Each path below is one point turned by a fixed rotation once a step. After each direction that follows a path, write how fast that rotation turns it, in degrees a step (0 if it stays still).
Each turn is a multiple of 5 degrees from 10 to 175, or 0.
Each row of a path follows its step; steps can be skipped.
Path 1:
step 0: [-13   2 -19   6  11  -9   0   2  -4   1  10   6   1   9   4 -11   6 -10
  10  21  -6  -9   0  17   3   1  -6  19  12 -17  -1  -2 -17   3   4   6
   4 -16 -10]
step 1: [ 12  -8  11 -26  -4   1  -6  -2  -2  -5 -14  13  -9  27  18  -3  12  11
  -9  -9   7  -7  -7   4  -9   4   3  -6  -7  -8   8  11   0   2  -4  -3
 -14   5  -4]
step 2: [ -9   7   8  19  -7  13   0   2   9  -9  10  16  -1  -6  -9  -6 -12   4
  12   0 -12 -15   0  15  -1   7  11  -9  -8  14  -4  -1  -9  20  16 -14
   1   2  10]
step 3: [  7   2   4  14  12   0  15   0  -1  -4  21 -11  -3  13  12 -11  -3  -4
 -12  14  14  11  -8  -5   0   2  -1   8   8 -14  10  20 -10 -14   3 -14
   3  -9  -1]
step 4: [  8 -20  -7 -10  -3  20  -9   7   2   0  -8   9   2  -2  11   6  23  -2
  -6   0  -3  -4   1   4   6  19  21   0   3  19  -2  -6   2 -19   8   2
 -15  -2   5]
step 5: [ -5  15  -2  12   3   3  -6  17   5 -10   2 -11   6 -13 -13 -22  -6  10
   2  12  -4 -15 -16  -6  -5   0  -9   2 -14  12   7  10  -6   5  -6   0
  -9  19  -8]
step 6: [ -5 -12  13   1  19   1   3   5  -8  -8  19   1   1   4  24   6  -1  -2
   4   5  -1  16  -3   6  25  -1   6   1  -3 -10  -4  -9  -4  -4 -29  -5
   2  -2  -1]
step 7: [  3   0  -1   3  -5   0 -15  15   3  19   4  10   9  16  -8 -10  11   7
  -5 -12   2  -8 -11   6  -4  -3  25  13  -1   1   7  -6  23  -7   9  14
   5   9   7]
step 8: [-17  12   4   1  -3  -1   8  -8   1   4  14   5   3  -8   5   3 -11   4
 -15   5   8   3   4   3   7  24 -17   7 -16  10   6  -2  -8  13   7   8
  -6  19 -19]
[ 2  0  1  1  2 -2 -2  1 -9 -1 -2  0 -2 -3  0 -1  2  6  2  0 -1 -2  6  1
 -4  4 -5 -7 -8  3 -1  4  0  4 -4  1 -5  1  1]	100
[-1  2 -4  7 -3 -1  1  4  3  0 -3  1  6 -2 -6  3  2  1 -3  3 -4 -1 -3  4
  0 -1 -2  3 -4  2  6  0  4  7  3 -3  0 -4  2]	135
Path 2:
step 0: [-14  -5   6  23  -6  18  10   2  16   2   9   3   7 -10 -14  -3  -4  -5
  -2  17  28  -8   5  -4 -14   6  -5  -4   2  -7 -11 -10 -11   7 -10  -8
  -9   3   6]
step 1: [  6  -2 -11  -3  -5   9   5  -4  14  15  11   4   3  -3  -2   3  -3 -31
   1 -13  -1  -7  -8   8  10  21 -13  -7  -7   0 -12 -21 -13   1 -18  -9
  -6   9   4]
step 2: [ -5   2   3   3  12   7  18   5  13   0  -7 -16 -26   2 -13   9   3  -4
  -3   9   6  -7 -16   3  -6   6  -7  -1 -10  -7 -22  -9  -5 -18 -14   0
  -8   9 -13]
step 3: [-11   8  -3  14 -11   7   5   4  24  -7  16  -7   2   3 -13   8  16  -2
  15 -12  14 -11  14   4  -7   1 -10   3  -6  -9   5 -16 -18  -2  -7  -3
   4  10 -12]
step 4: [  0   1  -4   0  10   7  -3   5  17  -3 -14  11 -11  -5   6   8  11  -7
 -20 -26   1 -12 -10  -3 -11  13  -9  -8 -14  -6   4 -21 -16   2  -7  -5
  -8   4   7]
step 5: [  1   3   1   3   1   5  -3  10  13  -7 -12   3   1   2 -13  12  22 -10
   2  -7   0 -11  -7   0   5  -7   0   7 -17 -17 -31 -10  -2 -19  15  -1
   2   1 -10]
step 6: [ -5   6  10  17   7   1  13  -5  16  -9   5   2   0   8   1   4  15  -2
  -3 -19   3   3  17   5 -11   5  -4 -14 -17 -19  -8   8 -17   0   1  14
  21   7   2]
step 7: [ -1   8  -3   3   0   7   4  10  11 -12 -21  -8  22  -7 -10  -3   8 -10
 -17 -17  -3  -3   4   6  -4   2   3 -19 -22  -2  -3  -9 -11   9   1   4
 -13 -20  -2]
step 8: [  0   6  11  10  14  14   6 -14   5 -12  -3  26   9  -6 -14   0  13 -13
  -8  -7  10  -2  -8   7  15  -4  12   5  -5 -13 -20   9  -8  -5   1   8
 -12  -5   1]
[-1 -2  2  3  3  0 -4  2  2  2 -6  8  3 -6 -5 -3  2  2  3 -1  3  2  2 -1
  2  0  1  2 -1  2  7 -1 -2  0 -2 -8 -5  2  5]	95
[ 4 -4  2  4  1 -1  0  1  6  3  7 -1  6  2  0  6  0  4  3 -1  7  2 -2  1
 -4  6  0  2 -2  2  3  4  0  4  3  2  4  0  1]	125
Path 3:
step 0: [ -2   3 -16 -15  18   6  -3  -2   1  -6  -3  15  -7  -4  12  30  -7 -13
   6   9  17   5  -1   6   8  -5  -5   0   7  15  -9   5  -7  -2   3  14
  -4   1   4]
step 1: [  6   3  -1   8  -7  20   3  -7   1   2   8 -13  15  -5  -1   8   4 -12
  -7  -6  -3   7 -20  28   6  15  -9   7   0   3  -1   7  -8 -12  12  -7
   6  -3   3]
step 2: [ -3   8  16  -1  -1 -10  -6   3  11  -9   1  -1 -10 -14   2  -6  -6   4
  -6 -15   4   3 -18  -9   2  10  -1  -6 -19  -5  -5  -5 -19   8   8 -25
  13   1  -7]
step 3: [ -1   3   1 -19   3  -9  11  11  -9  -9   8  12  11   2   4  28   2  25
   2  -8  -4  -1  -2 -18 -11  -4   5  -5  -2   6   1   8  -7   7  15   9
  -1  -3   1]
step 4: [-15  -9 -13  -3  -7  15  24 -17 -11   7  10 -15   0  15   8  -1  11   1
  15   0  -2  -2  -7   5  -6   2  -7   5   0   6   0  -1 -12  13  -1  12
  12  -7  -2]
step 5: [  6   5   1   0  -7  16  -1   5   5  19  -2  -7 -23   6  -6  -4  -5  -4
   7  -3  -1  13  -4  -8   9   0 -14 -20  12   3  -8   7 -16   4  -5 -17
   0  15 -10]
step 6: [ 11  22   4 -16   1  -3   2 -10  17 -12  11   6   6   6   8   5   3   1
   4   0 -16  -4 -10  -5   0 -14   0 -16   5 -10   9  11   1 -17  -1  -7
  -8  11  12]
step 7: [  8  -7 -14 -12  -4 -22  22  -8   6  -5   2   2  18  10  -6 -17   7   3
  11  -4  13   5  -6   2   3   1   1  17  -3 -11  -6   4   1  -3   0   2
  18   6   0]
step 8: [  1  -2   8  -2   4   6   3  10  -2  -6  -2   1  -5   3  -4 -11 -19   3
  14 -17  13  -9   8  -1   1   6  -6  -6  10  22 -33   4   4   4  -9   7
  11   2   2]
[ 1  2 -3  1 -4 -2 -3 -6  3  4 -4  5 -1 -3 -2 -1 -1 -2  0  5  5 -1  1 -5
 -2 -2  1  3 -2  1 -7  0 -3  5  1 -4  4  3 -8]	135
[-4  2 -3  5  3 -2  2  3  1  3 -4 -7 -3  5 -1  1 -1 -4 -6 -6  1 -2  0 -3
 -2  7  1 -2  1 -3 -3  0  3 -1 -3 -3  6  1 -1]	120
[ 4  5  3 -3 -6  5 -2 -2 -5 -2 -1  2  0 -1 -3  7  5 -3 -3 -4 -2 -3  5 -2
 -1  2  4  1  0 -2 -4  3 -1  0 -5  4 -1  1  4]	135
